Each row has a name. Each piece below is followed by the name of the row it came from, unless a question asks for something else. Each question is about the rows just above it.

J222: [ 15.5  -6.7   6.2  24.5   0.3  44.5  43.6  15.4  -3.3  34.9 -17.4  31.4
 -38.4 -80.4 -71.8]
J738: [  1.0  23.6 -17.8   7.0 -17.3  29.1  11.0  13.9  18.3  23.4 -18.1  29.8
  -3.0 -32.8 -19.0]
J340: [  4.2   6.7  -5.6   5.9  -5.8  13.8   9.9   6.2   6.0  12.0  -8.2   9.9
  -5.6 -21.7 -16.1]
J751: [ -4.4  27.5 -23.0  -3.2 -19.2  10.8  -4.7   9.2  23.6  15.0 -13.2  22.7
  11.4  -3.5   8.1]
J668: [ -4.0  51.4 -41.0   6.6 -37.5  40.9   7.2  24.5  43.3  39.3 -31.0  52.6
  10.1 -38.4  -9.3]
J243: [ 13.3 -11.3   9.8  17.3   4.6  30.9  34.2   9.0  -6.1  21.3 -10.5  18.2
 -32.2 -58.8 -56.6]
J990: [-13.2  22.9  26.2  12.0  23.2   2.4  21.6  -4.6 -27.5  -4.1   8.2 -13.3
 -26.7 -26.8 -36.7]
J378: [ 13.3 -32.0  26.2  12.0  23.2   2.4  21.6  -4.6 -27.5  -4.1   8.2 -13.3
 -26.7  12.7   4.6]
J681: [ -4.0  51.4 -41.0   6.6 -37.5  40.9   7.2  24.5  27.8  39.3 -31.0  52.6
  10.1 -38.4  -9.3]
Which row holds [ 29.8 -18.1  23.4  18.3  13.9  11.0  29.1 -17.3   7.0 -17.8  23.6] read backwards?
J738
How many entries does [ 13.3 -11.3   9.8  17.3   4.6  30.9  34.2   9.0  -6.1  21.3 -10.5  18.2
 -32.2 -58.8 -56.6] have?
15
Which row holds this, read backwards? [ 22.7 -13.2]
J751

J378: [-51.1   9.6  22.6   7.5  42.6   3.6  18.4  -4.9]
J243: [ 16.4  -4.9  -0.4   4.8 -14.3 -13.6  -2.6  -5.4]
J738: [-10.6 -42.9  17.6 -21.2  61.8  28.1  24.7  28.3]
J210: [  6.2 -19.9  14.9  16.4  26.1 -12.6   0.1   2.6]
J751: [ 24.9  15.3  -8.8   5.3 -15.3   2.5 -30.8  27.1]
J681: [ 16.3  22.1 -24.8   6.1 -32.5   2.7 -28.1  -4.0]
J668: [-24.8  16.3  22.1  26.1   0.1 -12.6   2.6  16.4]
Which row holds [-24.8  22.1  16.3] read backwards?
J681
[  2.6   0.1 -12.6  26.1  16.4] is which row, read backwards?
J210
Count the entries of [ 16.3  22.1 -24.8]:
3
How many entries does [-24.8  16.3  22.1  26.1   0.1 -12.6   2.6] have?
7

J378: [22.2 10.1 10.2  8.9 30.6]
J739: [10.0 33.8 30.9 13.8 73.9]
J668: [22.0 14.8 54.3 24.2 10.1]
J210: [ 5.4 12.7 54.3 24.2 10.1]
J738: [22.0 12.7 54.3 24.2 10.1]
J36: [ 5.4 12.6 16.1 12.6 33.6]
[12.7 22.0] is which row, read backwards?
J738
Number of entries in [ 5.4 12.6 16.1 12.6]:
4
How many entries does [10.0 33.8 30.9 13.8 73.9] have?
5

J739: [ 42.7  22.5 -14.9  -1.7 -24.3  16.6   0.2  27.0  -0.3 -12.3  12.7  20.1
  61.5 -12.4  33.3  -3.2  14.6  20.4  18.5   0.9   5.9  28.3  11.1  21.6
  -6.7 -27.7]
J738: [-16.4   8.7  -7.2 -24.1 -13.0 -27.6  61.5  28.3 -38.6 -34.1  -8.4  71.8
 -29.0  33.4 -28.7 -19.5  -3.4 -11.2  38.3   3.6  11.0 -17.8   3.0  10.3
  22.6  28.2]
J243: [ 34.0  34.7 -54.8  25.5 -11.5  -8.5   8.3   9.8  -7.0  32.7  -8.5  32.1
  61.5   7.2  -8.4  11.7 -24.7   5.1  -9.0  11.7  -8.4 -41.3 -29.5  -8.6
 -42.6 -17.4]
J668: [ -0.5   7.9 -18.8 -53.8  29.9  16.0  16.3 -23.0 -52.8  -8.1  14.3  45.3
   0.3  39.2 -12.1   0.6 -15.3   1.4  61.5  23.5  32.3  22.0  45.7 -11.4
 -47.6  23.7]
J36: [-30.9  26.1  17.9 -23.7  -9.8 -21.7   6.9 -33.1 -23.0 -33.7  20.9  -8.4
  61.5 -20.8   5.9  -3.0  17.3 -28.2  20.3   1.1 -10.5 -29.4 -50.3 -10.7
 -11.5 -27.9]
J751: [ 25.3  34.3 -50.2  32.4 -13.8 -25.2  10.8  15.6   8.7  26.3 -13.8  23.0
  61.5  -8.9   4.3   5.3 -12.5  11.1  15.1  -5.9  -9.1 -47.2 -15.5  -2.6
 -30.0   2.9]
J990: [-13.1 -17.8 -26.3 -10.9  48.3 -15.9  34.9 -39.7 -45.2 -23.5 -37.5  -5.7
  61.5  32.8  19.7 -23.0  75.5  29.7   2.7  -8.8   6.5  37.7  13.9 -15.1
  29.3  30.8]
J681: [  3.9  16.5 -22.7 -11.5  31.5 -28.8  10.2  21.5  28.6 -19.6 -24.6 -30.6
  61.5 -11.3 -26.4  -6.5  25.4 -47.5  19.6  25.8  16.1 -24.2  -0.7  11.6
 -15.0  41.3]
J378: [-29.3  -6.7 -27.1 -38.6 -29.0 -34.1  71.8 -24.1 -27.6  33.4 -13.0  28.3
  61.5  -8.4 -28.9  -8.9   5.7  -6.8  17.4   2.9  -2.6  -7.3   6.1   9.1
  13.9   5.7]
J222: [ 44.2 -54.8  -3.2  22.8  20.5   2.1 -24.4  11.9  21.5   4.6  -8.3  26.7
  61.5  39.2 -15.3  23.5   0.6  22.0   0.3   1.4  32.3 -12.1  39.8   3.7
  -2.0  53.7]
J210: [ 37.5  -9.2   0.1  18.7 -33.4  16.9 -16.9  43.8   3.9  44.4 -37.9  31.2
  61.5  -9.1 -42.8 -29.7  36.3 -28.6  28.1  11.0  15.6 -13.1   1.3  17.2
  11.9  46.7]
Which row holds this, read backwards? [ -8.4  61.5  28.3 -13.0  33.4 -27.6 -24.1  71.8 -34.1 -29.0 -38.6]
J378
Which row holds this, read backwards? [-12.1  32.3   1.4   0.3  22.0   0.6  23.5 -15.3  39.2  61.5]
J222
Number of entries in [ 34.0  34.7 -54.8  25.5 -11.5  -8.5   8.3   9.8  -7.0  32.7  -8.5  32.1
  61.5   7.2  -8.4  11.7 -24.7   5.1  -9.0  11.7  -8.4 -41.3 -29.5  -8.6
 -42.6]:
25
Which row holds [-26.3 -17.8] read backwards?
J990
[  0.3  22.0   0.6  23.5 -15.3  39.2  61.5  26.7  -8.3   4.6] is which row, read backwards?
J222

J681: [ -3.1  -5.0  49.5   1.1  -6.4 -30.5 -22.7  -2.4  13.5  10.2 -11.9   5.1]
J990: [ -6.4   1.1  22.3 -30.5   4.1  -3.1 -22.7  -2.4  13.5  10.2 -11.9   5.1]
J378: [ -3.1  -5.0  43.9   1.1  -6.4 -30.5 -22.7  -2.4  13.5  10.2 -11.9   5.1]
J210: [ -3.1   4.1  22.3   1.1  -6.4 -30.5 -22.7  -3.7   4.5  10.2 -11.9 -30.1]
q: [ -3.1  -5.0  49.5   1.1  -6.4 -30.5 -22.7  -2.4  13.5  10.2 -11.9   5.1]
J681
Count the entries of [-3.1]:
1
Which row holds this, read backwards? [-30.5  -6.4   1.1  22.3   4.1  -3.1]
J210
Which row holds this, read backwards? [-6.4  1.1 49.5]
J681

J243: [  2.6 -37.5 -29.9  72.1 -42.8   1.7]
J751: [ 73.8 -15.9 -43.5  19.6 -27.9 -17.9]
J340: [ 68.6 -20.0 -45.2  27.1 -31.5 -15.7]
J378: [  6.5 -37.3 -31.5 -66.3  43.2   1.8]
J990: [-47.8 -32.5  -5.0  68.4 -30.3  14.4]
J738: [ 83.1   6.9 -31.2 -26.1  -4.1 -22.3]
J681: [-40.1 -34.3  -9.8  71.2 -32.2  12.7]
J36: [  6.5 -37.3 -31.5  70.6 -42.6   0.5]
J739: [ 47.6 -29.3 -43.1  49.0 -40.6 -10.3]
q: [  6.5 -37.3 -31.5  70.6 -42.6   0.5]
J36
Number of entries in [-40.1 -34.3  -9.8  71.2 -32.2]:
5
[ 70.6 -31.5 -37.3   6.5] is which row, read backwards?
J36
Count the entries of [ 47.6 -29.3 -43.1  49.0 -40.6]:
5
How many entries does [ 68.6 -20.0 -45.2  27.1 -31.5] have?
5
Count the entries of [  2.6 -37.5 -29.9  72.1 -42.8]:
5

J681: [ 12.8  69.5  -3.9 -10.5]
J990: [-23.4   0.7  -2.8  -5.3]
J243: [  6.5 -13.7   1.1 -10.5]
J340: [  9.1 -14.6  -2.5  -6.5]
J751: [12.8 -3.9 69.5 52.9]
Which row holds this, read backwards? [-10.5  -3.9]
J681
Count the entries of [12.8 -3.9 69.5 52.9]:
4
Number of entries in [12.8 69.5 -3.9]:
3
[-10.5  -3.9  69.5] is which row, read backwards?
J681
[69.5 -3.9 12.8] is which row, read backwards?
J751
[-2.8  0.7] is which row, read backwards?
J990

J990: [ 26.8  17.9  10.3   5.7   3.9   0.1  -5.8 -15.4 -28.8 -42.7 -53.9 -60.6
 -62.0 -58.7 -54.6 -51.8 -52.2 -54.4 -55.6 -53.8 -46.9 -36.4 -23.2  -8.7
   3.4  12.5  19.8  26.0  33.2  40.7  47.2  52.4  52.9  51.8  48.8  46.5
  45.3  45.8  47.5  47.3  43.7  35.9]
J751: [ 46.6  47.4  46.7  42.9  34.7  25.1  15.6   9.4   5.3   3.6  -0.2  -7.4
 -17.2 -31.2 -44.9 -55.2 -60.9 -61.2 -58.0 -54.2 -52.0 -52.8 -55.0 -55.5
 -53.3 -46.2 -34.2 -21.0  -6.0   4.9  14.1  21.1  27.7  34.6  42.3  47.8
  52.3  53.6  51.1  48.5  46.8  45.5]
J668: [-14.9  -1.6   8.9  17.1  23.6  30.4  37.6  44.1  50.1  52.9  52.6  50.2
  47.2  45.8  45.6  47.3  47.6  45.1 -55.6 -36.4 -46.9 -53.8   7.1   4.5
   2.1  -2.2 -10.6 -22.8 -37.0 -49.7 -58.5 -61.8 -60.5 -56.1 -53.0 -52.4
 -53.0 -55.1 -55.5 -51.3 -41.8 -29.3]
Count the entries of [-14.9  -1.6   8.9  17.1  23.6  30.4  37.6  44.1]:
8
Which row holds [-36.4 -46.9 -53.8 -55.6] read backwards?
J990

J738: [-66.4  45.1  26.8   2.2]
J739: [ 59.2  34.2 -29.9  68.2]
J751: [  3.6   0.7  37.7 -25.5]
J36: [ 3.6  0.7 44.8  8.9]
J378: [ 45.1 -66.4 -25.2 -51.9]
J668: [ 29.3 -15.2  26.8   2.2]
[-25.2 -66.4  45.1] is which row, read backwards?
J378
The row with [ 45.1 -66.4 -25.2 -51.9] is
J378
Count the entries of [ 59.2  34.2 -29.9]:
3
How many entries does [ 29.3 -15.2  26.8] have?
3

